rotation ticks, each row followed by its count of ticks
The counts run from 0 to 467.
38,-2,-32,-19,4,-9,24,-11,21,2,13,-24,-46,29,17,48,11,2,-4,-1,0,6,24,34,51,-25,17,-10,-8,6,-14,-36,32,48,-8,37,-22 : 239
15,-31,-6,-18,17,-16,3,-32,-23,-17,8,-11,-69,47,20,1,2,18,1,30,12,27,17,-15,-37,-27,30,23,-8,-37,2,-35,17,31,11,-28,19 : 301
12,24,-43,28,17,34,50,3,-22,20,35,-10,-6,28,10,28,-14,-7,-7,18,40,48,-1,-31,-22,-57,8,0,-16,-5,4,-29,9,17,-26,-1,9 : 377
7,9,-8,-16,30,50,31,-29,-8,-14,15,-25,-42,-5,8,1,22,-8,8,7,8,11,37,2,-56,-48,-23,-4,-47,-19,-9,-54,27,18,-5,11,-16 : 430
-8,34,-34,-17,27,16,6,44,-24,8,-32,4,-24,50,13,29,10,-43,-34,-8,-1,-21,25,9,-5,-14,50,6,-7,-9,32,-21,35,12,-29,10,-25 : 90
-6,0,0,-18,7,-17,19,1,6,-41,19,-1,-75,13,37,14,37,-10,-13,17,-17,-47,35,-6,-28,-29,57,-7,-3,-1,13,-34,9,12,-21,9,8 : 269
17,22,-35,23,12,11,63,7,-25,-10,16,18,-24,16,6,47,-8,1,-8,19,48,44,5,-38,0,-37,33,1,-12,13,1,-47,-4,34,-7,-17,18 : 360
11,12,-43,1,42,16,11,7,-19,-2,-6,17,-32,43,13,-11,33,-8,-4,38,35,23,12,-10,-10,-55,-9,-13,-29,-24,26,-59,16,22,3,-35,-16 : 119
-2,10,-32,9,45,63,22,-11,-26,35,-2,-13,-19,1,27,7,32,-17,-12,-22,10,13,16,0,-9,-26,16,-4,-15,11,34,-40,34,17,-21,47,-41 : 409
-12,43,-21,32,22,20,56,32,-13,-36,9,2,-35,5,-5,29,7,-7,-21,-1,33,-14,26,-21,-31,-7,66,-5,4,22,18,-24,13,15,-19,21,-24 : 381
20,8,-30,17,35,47,-11,-1,-10,29,-4,-33,-31,44,-2,5,36,-16,-16,5,13,-9,29,25,-6,5,33,12,7,-18,-6,-16,41,15,1,46,-53 : 425
21,14,-43,-2,8,-33,41,-2,1,-6,11,11,-47,29,15,35,17,-1,-5,5,5,1,6,-22,50,-8,74,-21,30,22,-2,-36,19,12,-16,8,22 : 14
15,12,-9,-3,8,42,19,0,6,-23,6,-36,-52,39,-10,13,3,-8,-15,-3,23,-10,45,20,-35,10,27,18,-18,-20,-27,-9,42,25,8,37,-51 : 423
-3,6,-41,37,60,21,17,-3,-19,22,8,-14,-30,46,5,-14,4,19,-6,-7,36,17,1,-23,-28,-23,46,-23,12,16,38,-18,16,-2,-14,19,-28 : 374
24,51,-11,8,-2,7,53,-18,12,-20,34,-38,-46,15,-38,22,-9,0,6,13,22,-11,25,1,-8,4,46,12,16,-11,-47,-14,37,22,-5,20,-7 : 199
42,-11,-24,-21,5,34,7,-44,7,21,1,15,-34,40,36,10,31,-19,-12,-11,21,2,19,6,25,20,14,-11,-34,-13,-28,-29,47,-11,-8,39,-15 : 461
3,-5,-9,-27,30,-7,-11,-26,-25,20,-35,21,-49,26,34,15,15,-24,-27,-11,-7,-18,17,6,-3,16,64,18,-19,-28,30,-25,46,14,-34,14,13 : 296
31,4,-25,-15,15,-17,14,-14,27,-5,12,-43,-53,25,6,34,4,10,0,3,3,-2,28,42,36,-39,8,-11,-14,-7,-4,-35,35,57,-15,28,-25 : 240
10,17,-24,25,42,25,-6,-36,-9,18,-7,9,-36,51,-5,-34,9,2,-14,5,54,-3,4,-3,-19,23,41,-8,-16,-20,12,-6,46,-17,-19,17,-38 : 150
13,-7,-25,2,40,-39,25,-31,-1,3,15,-20,-57,14,8,22,-14,41,12,7,21,33,4,-11,12,-50,31,-17,2,12,17,-46,6,48,-17,-2,18 : 25
33,10,-26,21,17,41,21,-52,-24,35,17,24,-21,16,22,0,19,-6,-3,22,55,44,-6,-18,2,-7,1,2,-38,-26,-3,-42,30,14,-17,6,-3 : 153
-10,-19,-47,-12,10,6,39,26,-17,0,33,-20,-41,60,33,14,5,-6,-20,5,3,23,5,-37,-14,-53,38,-11,32,13,23,-18,13,9,-2,2,-8 : 66
16,18,-5,9,49,1,-14,-44,8,-13,2,-13,-61,8,-6,-23,47,9,10,35,18,-29,30,17,-27,-20,27,-11,-22,-32,-3,-45,20,8,-12,7,-3 : 466
0,-16,-32,-25,-4,19,47,29,-18,-29,20,-10,-42,53,23,25,0,-16,-16,9,6,34,25,-32,-32,-52,9,4,-13,-7,-1,-34,12,25,17,-15,-9 : 85
25,37,-13,4,3,5,45,-13,-4,-29,-5,37,-44,14,-5,21,7,-5,-12,20,60,13,16,6,14,17,15,6,-48,-14,-8,-38,38,40,-1,-9,-32 : 146
20,8,-9,-33,-10,-28,-2,-8,-4,-13,-7,-6,-57,60,11,26,-17,-15,-20,26,10,-8,15,14,-11,-8,45,33,-16,-56,-8,-5,44,34,-24,-14,12 : 293
6,16,-20,-13,0,-40,56,3,9,-28,16,-7,-53,19,5,59,-27,10,-6,-1,15,12,9,0,21,-29,46,-5,-6,14,8,-30,19,54,-22,-6,7 : 34
4,25,-30,-11,-16,-12,50,18,-6,-1,21,-9,-26,20,22,67,-27,-23,-18,2,5,21,6,-10,7,-48,33,8,-11,-4,10,-24,21,45,-50,-1,22 : 51
9,32,-39,-25,1,18,84,-32,6,-8,47,-10,-35,-4,-3,1,5,-7,12,-7,19,22,7,-35,11,-30,14,-28,3,12,-17,-49,42,-5,-8,12,-9 : 196
-18,-8,-8,13,40,-20,26,-11,-7,-21,19,-31,-69,15,7,20,-11,33,-3,5,6,-4,20,-16,-49,-39,61,-8,13,17,30,-27,1,30,-23,8,14 : 45
14,14,-32,-16,-10,-29,59,-1,3,-12,17,7,-39,17,25,60,-15,-1,-9,-2,8,20,3,-16,39,-32,46,-10,6,20,4,-29,16,37,-24,4,17 : 33
-8,-19,-37,-28,12,32,48,26,-27,-18,14,-4,-39,45,38,21,8,-21,-15,-3,-1,37,17,-34,-26,-55,9,-11,-7,8,16,-42,16,11,8,-5,-10 : 84
8,44,-18,-31,4,16,68,-25,24,-20,41,-34,-39,-5,-9,23,-16,-17,14,-8,1,2,27,-7,-22,-41,11,-24,-17,-1,-32,-43,28,-1,-29,14,12 : 215
23,18,-13,-40,6,-25,37,-55,19,-5,7,-7,-46,30,-1,20,-42,2,9,-18,21,20,9,6,10,3,28,-3,-31,-23,-27,-30,47,8,-30,1,25 : 0
16,-20,-16,3,24,-3,27,-35,-13,19,14,-12,-37,8,33,54,-19,19,-7,-11,10,45,4,-6,7,-45,28,11,-20,8,24,-34,8,54,-34,18,22 : 42
